Here are some points, each followed by its number:
[-13 -10 -17 -17 -10  -1  14  19  25  38  49  30  54  56  55  50  45  41  44  42  43  26  12  -5] 0
[-14 -19 -18 -13  -9  -6  -7 -16 -12 -14 -15 -14  -9  14  -5   1   2   5   1  -1  -6  -7 -11 -13] 1
[  8  16  22  38  32  35  41  29  31  26  15   8   9   8   2  -7 -14 -30 -30 -31 -29 -29 -27 -23] 2
[-19 -19 -21  -9 -12  -3   3  12  14  15  11  22  17  20  17  15  12   5   3  -3  -4  -9 -13 -11] 3
[-15 -12 -13 -14   0   8   9   4   0  -5  -7  -6  -5  -7   3   4   5   0   3   6  -2   7  11  13] 4
[-17 -23 -26 -13 -11   9  28  49  47  31  19   1 -13 -14 -23 -19 -14  -4   0   7  14  22  25  25] 5
[-18 -17 -21 -29 -17 -14  -7  -3   4  12   6  11   5  11   8   7   4  -1  -7 -13 -21 -20 -20 -15] 6
[-10  -8  -5   0  -7 -14 -24 -25 -28 -35 -23 -21  -9   2   6  13  17  14  11   8   1  -2  -6  -8] 7
[ -5  -7 -11 -23  -9  -8  -8  -6  -6   0  -1   8  11   8  -2  -9 -16 -17 -27 -27 -24 -27 -24 -18] 8
[-18 -17 -23 -28 -16 -12   0   8  12  15  36  29  59  53  61  58  59  56  54  45  30  12  -1  -9] 9
[ 20  21  18   4   5  -3  -6 -16 -28 -24 -28 -11 -19 -13  -3   7  16  22  29  32  30  35  32  27] 10
[  0   4   2  13   4  -2 -12 -25 -17 -18 -17  -6 -17 -16 -18 -17 -17 -14 -14 -18 -23 -26 -25 -23] 11
[-19 -16 -13 -13  -3  -3   0  -7 -18 -28 -26 -17 -34 -28 -26 -21 -20 -16 -14  -4   2   5   5  10] 12
[-15 -15 -18 -12 -11  -3  12  20  32  35  45  27  37  20  13   1  -7 -18 -21 -26 -26 -29 -21 -22] 13
[ 21  26  16  17 -10 -23 -27 -38 -26 -19 -35 -20 -29 -34 -34 -34 -32 -31 -24 -16 -13  -2   2   3] 14
[-19 -16 -13 -13  -4  -3  -1  -7 -17 -27 -24 -18 -32 -26 -24 -19 -17 -14 -12  -3   2   4   4   8] 15
[ 54  54  43  33   0 -18 -37 -33 -35 -39 -42 -41 -40 -37 -31 -27 -24 -24 -21 -19 -13 -20 -22 -18] 16
[-10 -11  -7  -1  -5  -5  -4 -12 -18 -23 -27 -35  -8 -14   6   8   4   0  -7 -15 -21 -22 -26 -22] 17
[-10  -7 -14 -15  -9  -2  11  16  22  33  44  26  49  50  51  47  43  39  43  41  43  28  14  -2] 18
[ -5  -7  -2  -4  -4  -5 -14 -12 -22 -34 -33 -42 -35 -30 -20  -9   0   6   6   3  -3  -8 -14 -16] 19
[15 16 21 27 23 22 15 17  6  2  6  3  7  9 12 15 18 22 22 27 37 37 40 33] 20
[ 54  48  40  39  18  10   1   8   9  11  17  -4  -8 -22 -25 -33 -36 -41 -40 -39 -32 -33 -31 -28] 21
[-22 -25 -24 -27 -25 -21 -21  -3  -3   5  10  17  14  13   8   3   1  -2   0   3   0   5   6   2] 22
[  9  10  12  19  16  15  16  -3  -2 -20 -23 -15 -20 -12 -20 -19 -21 -27 -29 -29 -30 -25 -22 -15] 23
[-21 -24 -25 -25 -29 -28 -32 -21 -12  -6  10  29  27  37  40  40  36  32  22  17  10   3  -4  -7] 24
[-19 -22 -24  -8 -17 -11  15  11  30  44  48  61  44  33  22   9  -5 -18 -23 -29 -37 -29 -28 -21] 25
[ -7 -12 -10 -16  -5   0  10  15   8  16   9  10   5   1  10  17  24  32  37  38  31  27  17  10] 26
[-10  -8  -8  -6   2   6  18  11  16  14  10  13  -4  -7 -16 -23 -28 -30 -36 -35 -35 -28 -30 -21] 27
[ 29  26  20   2   2  -7 -26 -24 -27 -22 -23 -30 -17   0  -3   5  12  16  22  29  35  39  38  37] 28
[  4   8  14  18  13  10  -1   2  -7 -18 -22 -37 -38 -22 -28 -22 -19 -20 -19 -18 -27 -21 -21 -20] 29
[13 14 19 25 21 20 14 16  7  3  6  4  7  9 11 14 15 19 19 23 33 33 35 29] 30
[-21 -22 -25 -24 -28 -23 -20 -18  -5   6  14  30  18  27  28  35  38  38  39  22  14   4   1  -6] 31
[-19 -22 -25 -27 -27 -24 -11   3   0  11  24  18  46  63  75  85  87  73  54  37  15  11   3   3] 32
[ 12  10  11   2  -7 -17 -19 -29 -31 -32 -21 -16 -15 -35 -22 -26 -24 -25 -20 -12  -8  -3  -7   0] 33
[-20 -20 -22  -2 -13  -6 -13  -7  -4  -9 -18 -10 -21 -38 -22 -22 -20 -13 -13  -7  -3   2   5   2] 34
[-18 -20 -22 -31 -25 -25 -14 -12 -11  -8  10  14  26  31  28  26  22  19  11   7   6  -1  -4  -4] 35
[  1   8  21  20  23  14   6  -1 -11 -15 -25 -28 -31 -25 -28 -23 -19 -12  -9   0   7  15  18  20] 36
[-16 -23 -22 -21 -21 -12  -3  22  35  52  40  19  10 -19 -14 -15 -11  -3   1   9  15  17  27  25] 37
[-20 -14 -16 -29  -7   7  17  42  50  55  72  47  39  36  11  -6 -19 -23 -31 -35 -34 -34 -30 -21] 38
[ -4  -6  -2   3   5   3  -3 -10 -20 -31 -28 -44 -28  -3  -8   0   3  -1   0   3  -7   2   0  -2] 39
[-17 -11 -14 -26  -5   7  15  39  47  51  67  44  38  35  11  -4 -17 -21 -28 -32 -31 -30 -27 -18] 40
[-16 -18 -24 -18 -21 -18  -6 -12   0  -5  -7 -18 -13 -24 -16 -18 -16 -14 -13 -11 -17 -11 -10  -8] 41
[-16 -20 -24 -18 -27 -27 -18 -15 -13  -4  12  18  32  48  49  53  51  46  37  27  13   6  -1 -13] 42
[  0   8   8   6   4  -7 -21 -24 -34 -36 -34 -34 -28 -11 -13  -6   0   7  16  21  25  26  24  29] 43
[ 23  29  35  50  36  30  17  17   1   3   3   8 -14 -20 -19 -25 -28 -33 -35 -34 -37 -28 -25 -29] 44
[ 36  28  12   8 -13 -17 -17 -23 -25 -30 -40 -37 -45 -28 -37 -35 -32 -25 -24 -19 -11  -4  -1   6] 45
[-19 -24 -27 -25 -30 -25 -15  -4  11  34  43  32  42  36  17  10   6  13  15  15  15  25  26  23] 46
[ 34  29  26  21   6  -3 -21 -18 -29 -31 -24 -27 -20 -46 -11  -2   7  19  23  29  40  42  48  51] 47
[-18 -20 -22 -23 -15  -4   8  18  30  40  34  30  29  24   6  -5 -15 -25 -29 -31 -28 -31 -27 -27] 48
[ -3   4   4   7   4   1  -5  -9 -12 -22 -15  -4   7   8  16  21  25  24  19  13  11  -2  -1  -5] 49
[ 59  59  48  38   2 -18 -37 -34 -37 -41 -45 -44 -44 -42 -34 -29 -26 -26 -23 -20 -15 -22 -23 -19] 50
New points follow, each followed by the number of its nearest point above.
[-15 -24 -30 -30 -29 -25 -15  -5  21  37  52  43  32  15   5  -1  -2   7   4  12  19  24  25  26] 46
[ -9  -5  -3   8   1  -3 -11 -25 -25 -26 -34 -28 -23 -12 -16 -11  -3   1  12  14  19  18  22  17] 43
[-15  -9  -8  -6   6  12   9  18  19  11  14  36  24  24  26  24  20  14  14   5   0  -6  -8  -9] 3
[-13 -19 -17 -13  -9  -5  -6 -15 -12 -12 -14 -12  -7  14  -4   0   1   3   0  -3  -8  -9 -12 -13] 1
[-22 -25 -26 -25 -30 -29 -34 -22 -12  -7  10  31  28  39  42  44  39  35  25  20  13   5  -2  -6] 24
[-10  -9  -9  -8   0   5  18  12  17  16  13  14  -1  -5 -14 -21 -26 -28 -34 -33 -34 -27 -29 -21] 27
[ -6   2   3   9   5   2  -4  -9 -11 -22 -13  -2  10  12  20  25  28  28  22  15  12  -2  -1  -6] 49
[-20 -24 -24 -32 -25 -23 -15  -9  -4  -1  13  24  13   5  10   6   2   0   3   4  -5  -3   3   5] 22
[-12 -10 -10 -13   2   7   8  -2   5  -2 -13  -7 -18 -10 -13  -5   3   8  23  28  21  29  23  20] 4
[  4   9  12  32  25  31  38  36  38  33  35  29  32   2   6  -8 -18 -25 -31 -35 -33 -27 -29 -16] 2
[-16 -23 -22 -22 -18 -12   3  26  41  51  47  30   6  -9 -16 -16 -10  -1   2  11  25  23  22  31] 37
[  5   9  11  31  23  28  36  33  36  31  34  27  32   2   6  -6 -16 -22 -27 -31 -29 -22 -24 -11] 2
[-10  -7   7  11  20  14  13  -6 -15 -16 -13   8 -16 -11 -22 -21 -19  -9  -6   0   6  11  18  23] 36
[-18 -28 -25 -33 -22 -12   6  20  47  51  40  32   0 -17 -16 -16 -14  -5   3   8  19  19  28  31] 37
[-16 -21 -22 -27 -16  -7  -8   8  16  14   7   9   9  14   9   8   7  11   8  11  13  16  12  15] 22
[-16 -19 -19 -27 -21 -20 -14  -9  -4  -3  10  21  10   2   8   4   1  -1   1   2  -6  -4   2   4] 22
[-10 -14  -7 -11   8  16  17  19  21  15   9  -2   0 -23 -21 -28 -35 -37 -36 -39 -35 -28 -28 -20] 27
[-19 -24 -25 -30 -29 -23 -27   2  23  41  53  38  32  21   4  -1  -3   1   5  13  12  23  25  27] 46
[-21 -23 -28 -22 -27 -25 -24  -6   0  10  12  10  15  18   7   1  -3  -1  -6  -4  -3   1  -1   0] 22
[-14 -17 -18 -12  -6   2  12  18   3  -3 -13  -2  -8  -4   5   8   8   7   8   9   8   8  10  11] 4
[-21 -25 -27 -20 -24 -16  -7  22  40  52  44  41   6  -9 -13 -13  -8  -2   4  11  17  21  26  23] 37
[-10  -8  -8  -7   2   7  20  13  19  17  13  15  -2  -5 -16 -24 -30 -32 -38 -37 -38 -29 -31 -21] 27
[ 21  24  23  24  23  26  35  36  40  40  44  32  35  10  11  -2 -13 -21 -28 -31 -34 -31 -24 -28] 2
[  6  11  15  23  12   8   2 -10 -12 -11 -18  14   1  12  16  19  22  25  27  25  25  15   9   9] 49
[  6  15  21  36  32  34  40  29  29  24  14   6   6   6   0  -8 -14 -30 -29 -29 -27 -26 -24 -20] 2
[-13 -15 -18 -10 -20 -20  -5  -8  -8  -4  -6 -27 -15 -19 -24 -25 -25 -25 -24 -19 -15 -14 -12  -8] 41
[-20 -21 -25 -36 -24 -14  10  22  44  54  46  22   2   0 -15 -15 -11  -4   2  10  12  22  24  29] 37
[  3   6  19  21  17   7  -2 -11 -14 -19 -16 -16 -22 -42 -29 -26 -22 -14 -10  -1  -6  11  16  22] 36
[ 14  18  16   5   2 -11  -5 -26 -29 -33 -25 -20 -14 -24 -26 -28 -25 -25 -18  -9   1   5   7   7] 33
[ -6  -3   0 -10   5   5   0  -1 -12 -22 -19 -18 -14  -9   9  16  23  31  23  21   8  11   7  -2] 49
[ 33  29  22   4   3  -7 -28 -25 -28 -22 -23 -31 -17  -1  -3   6  12  18  23  31  37  41  41  40] 28
[-15 -17 -20 -12 -21 -20  -4  -5  -4   0  -1 -22 -11 -17 -22 -24 -23 -24 -22 -18 -13 -12 -10  -6] 41
[-16 -23 -22 -22 -21 -11  -3  23  37  55  43  24  13 -16 -12 -13 -10  -1   2   9  15  17  27  24] 37
[ 11  22  27  26  41  44  34  39  38  26  28   4   9  -3  -3  -8 -10  -3   1   4   4   4   4   0] 2
[ -1   2   1  11   2  -3 -11 -24 -17 -18 -17  -6 -16 -15 -17 -16 -16 -13 -13 -17 -22 -25 -24 -22] 11
[  1   8  22  20  23  13   5  -3 -13 -17 -28 -32 -35 -28 -31 -26 -22 -15 -11  -2   5  13  17  19] 36
[ -8  -4  -1  10   3  -1 -11 -25 -26 -27 -37 -31 -27 -16 -21 -16  -7  -3  10  13  19  18  24  19] 43
[-13 -12 -19 -25 -14 -12  -1   7  11  14  36  29  58  52  59  56  56  54  52  43  29  12  -1  -9] 9
[ 22  23  22  15  23  26  21  32  39  42  32  28  26  26   7  -5 -12 -25 -26 -29 -18 -32 -28 -22] 2
[  4   8  14  18  14  12   0   5  -4 -14 -18 -32 -34 -20 -25 -20 -18 -20 -19 -19 -27 -22 -22 -20] 29
[ -9  -9  -5  13   1   4  17   3  11   7  10   2  -3   6 -12 -19 -25 -27 -36 -37 -34 -28 -33 -25] 27
[-20 -20 -24 -31 -18 -13  -5   0   6  15   7  13   7  14  11   9   7   0  -6 -12 -21 -21 -22 -17] 6
[ -9  -6  -6  -9   5   9   9  -1   5  -2 -13  -8 -18 -10 -14  -6   3   7  20  25  19  26  21  18] 4
[-21 -23 -28 -22 -27 -24 -24  -6   0   9  11   9  12  14   5   0  -5  -2  -7  -5  -3   1  -1   0] 22
[-21 -23 -25 -33 -26 -26 -14 -10 -10  -6  11  14  27  35  30  29  25  21  13   9   8   1  -2  -3] 35
[ 13  25  32  41  40  40  35  27  18   2  -7 -21 -35 -34 -38 -40 -41 -42 -39 -38 -31 -34 -27 -27] 44
[ 11  13  27  36  47  56  60  55  49  36  24  15   3  -2  -4  -1   2   8   5   5   2  -7 -12 -11] 2
[-10  -6  -3  -1  11  19  14  30  22  15   9   7  -5 -12 -18 -25 -31 -36 -35 -36 -33 -30 -28 -23] 27
[ -8 -10 -14 -25 -12 -10  -9  -8  -7   0  -1   8  13  10  -1  -8 -15 -15 -25 -25 -22 -24 -21 -16] 8
[-19 -24 -27 -25 -30 -26 -16  -6   9  32  43  32  44  40  19  11   7  14  15  15  15  25  26  23] 46
[  7   9  11  18  16  15  16  -3  -2 -20 -23 -14 -21 -13 -21 -21 -24 -30 -33 -33 -34 -30 -26 -19] 23
[ -8  -7  -3   2   3   6   6   5  13   8   4  -6  -5 -10 -14 -18 -25 -35 -33 -35 -37 -32 -31 -22] 27
[ 32  29  22   4   2  -8 -27 -25 -28 -22 -23 -32 -17  -3  -5   3   9  15  20  27  34  38  38  38] 28
[-11  -7  -4  -3   9  17  12  28  20  14   7   5  -7 -15 -21 -27 -34 -38 -37 -37 -35 -31 -29 -23] 27
[ 18  23  18  16   9  -1  -9  -9 -17 -23 -21  -2  -1   0   9  17  22  27  34  29  34  27  24  25] 10
